Each row is where one point has got to under a steady rotation. How many steps took it there?
The counts run from 0 to 121.
[ 97 156 139 131 118 156 153 156  89  49 120  99  98 144 126 132 112 136
 129 136 178 128 115 150 166 125 147 119 161 130 145 108 151 153 154  94
 147]	68
[128 125 183 147 113 147 142 151 160 108 108 108 134 143 128 154  96 143
  93 120 177 118 133 118 142 138 152 122 114  80 138 159 167 105 192  85
 140]	59
[126 153  84 133 123 135 122 142 156 105  95  93 159 164 113 149 137 136
 112  84 151 122 161 161 131 164 120 146 113 105 108 121 123 153 114 211
 101]	8
[121 159  82 113 138 135 148 115 121  94 109  89 154 165 108 154 117 141
 121  81 128 114 168 165 138 159 123 130 115 128 114  94 104 154 113 187
  83]	9
[126 124 187 143 100 153 127  96 136 138 131 148 144 127 130 141  91 117
 124 170 105 146 116 116 134 146 139 128  99 104 206 133 124 115 158  72
 111]	46
[121 153 117 130 119 142 165 120 146 159 136 138 138 100 115 162 155 127
 147 105  36 107 111 131 126 117 114 169  92 130 158 110  84  98 157 142
 146]	25
[151 150 178 163 108 126 121 110 144 100 115 108 126  96 151 168 104 100
 117 184 127 175  94 130 148 133 119 141 114 166 133 103  99 142  85  97
 149]	43
[164 141 187 162 132 105 143 127 128 104 114 102  93 121 142 173  89 135
 111 164 125 147 105 110 134 140 113 126  84 136  99 144 132 119 158  63
 157]	49
[111 156 116 101 118 129 132 137 142 101 160 127  64 144 121  95 144 104
 160 102  68 135 146 138 113 147 100 116 138 104 131  85 167 155 139 144
 153]	93
[114 173 106 153 111 168 117 117 121  87 129 127 109 159 122 149 151 108
 143 115  94 124 109 134 150 144  79 182 123 113 152  87  70 155 103 155
 114]	22
[102 146 145 106 109 154 110 128 180 145 118 165 109 100 129 101 157  90
 161 150  42 116 141 157 115 140 102 128 103 125 147 123 151 107 144 115
 140]	103
[123 187 122 145 116 144 138 134 126  85 123 117 106 125 126 169 158 104
 135 109  83  96 118 111 145 130  79 186 125 135 127  80  62 122 122 140
 122]	23
[125 138  84 130 111 138 118 152 169 126  90  97 161 159 106 113 152 139
 125  96 155 133 150 190 138 148 116 155 112 105 119 147 148 147 135 209
 134]	7
[115 125 188 134 107 163 143 165 164 112 107 125 132 124 138 144 111 133
 104 154 170 122 109 144 160 117 149 143 130  97 169 170 160 111 174  81
 160]	58
[142 150 192 159 104 136 129 107 151 116  99 122 143  81 154 183 112 101
 105 176 123 152 113 122 135 134 158 143  98 171 149 112  91  99 113  97
 132]	44
[ 89 143  91  75 129 138 146 137 145  83 142 112  83 132 149 129 160 102
 130 119 112 137 140 186 140 126 140 145 166 145 126  73 121 167  90 143
 154]	88
[165 145 184 166  88 116 146 125 187 150 134 123 113  89 136 149 120 124
 117 153  92 159 109 114 131 124 109 157  98 129 142 134 123 105 130 132
 181]	38
[141 116 133 121 144 107 168 125 111 110 135  87 108 173 126 157  62 165
 115 130 154 151 125 152 137 144 143  91 118 114 126 148 158 150 173  81
 150]	61
[121 135 113 135 161 123 140 151 105  77 120  74  89 183 138 125 144 123
 134 103 184 156 139 144 142 165 151 138 131 141  85 104 150 156 156 125
 160]	74
[129 179 148 118 105 136 129 136 167  92 108 134 115  90 121 138 112 125
 121 179  75 106 119 159 137 110  56  95 111 122 122 134 151 130 111 110
 135]	114
[ 98 151 107 103 118 193 119 158 142 104  99 136 155 161 101 118 147 130
 137 124 138  88 132 178 151 150 114 136 112  89 153 149 160 147 167 144
  97]	1
[140 112 136 140 135 115 158 154 138 103 103  79 124 123 147 137 112 147
 114 149 197 176 114 188 156 122 155 135 136 150 122 148 157 145 138 111
 186]	63
[146 135 108 102 154  95 130 101 154 140 116 127 105 124 124 140 120 109
 141 153  51 149 141 169  99 156  82  95  87 149  90 117 133 139 115 115
 127]	107
[144 137 139 133 120 117 135 107 168 159 108 127 167 124 107 130  93 146
 113 151  91 138 151 156 102 158  92  83  69 101 149 146 162 116 153 145
 113]	117
[115 176 136  96 117 147 126 109 151  88 110 146 121 123 116 138  99 121
 126 176  70 115 127 169 131 125  55  83 114 102 140 121 135 139 109  92
 100]	113
[131 132 111 105 134 101 138 110 173 151 131 122 112  97 131 122 166  94
 139 109  68 151 164 157  95 148 164 124 100 174 108  84 142 115 127 160
 162]	96
[109 172  69  98 126 136 156 119 102  90 119 103 147 146 106 157 114 144
 136 106 110 108 137 190 143 124 121 127 129 150 145  91 100 165 111 175
  96]	10
[133 129 159 122 145 129 147 109 112  87 105 112 130 150 153 194  80 132
 101 153 168 131 117 147 151 142 150 109 117 133 121 132 106 137 127  51
  98]	55
[157 152 175 150  89 118 151 118 163 140 152 125 100  88 133 154 112 138
 129 159  66 146  91 129 143 103  86 146 110 138 163 132 115 131 123 118
 180]	37
[129 134 189 150 106 146 141  92 146 133 114 136 154  96 141 169 102 105
 110 165 112 135 124 119 128 142 165 127  94 141 183 117 106  97 138  85
 123]	45
[ 97 176  82 110 105 156 155 143 115  90 123 107 142 120 106 136 139 137
 136 121 108 102 119 200 158 102 118 149 140 144 159 103 104 154 113 182
 128]	11
[122 120 152 141 130 126 151 146 152 109  86  79 151 125 153 139 116 137
  94 135 213 160 133 165 145 137 204 144 131 149 127 136 151 122 142 127
 166]	64
[146 137 124 161 108 141 125 125 177 148 145 130 104 150 123 132 145 121
 141 103  73 151 118 121 128 154  57 180  98  82 151 133 104 130 141 154
 152]	27
[146 158  96 166 120 110 133 139 143 131 111  93 134 113 117 144 160 122
 136 105 105 137 128 155 126 136 113 180  98 168 102 104  92 121 119 197
 169]	18
[162 137 157 160 112 120 115  88 131 105 137 116 102 127 149 152  94 120
 123 179 113 206 100 146 145 153  97 131 113 135 149 104 100 162  81 103
 138]	42
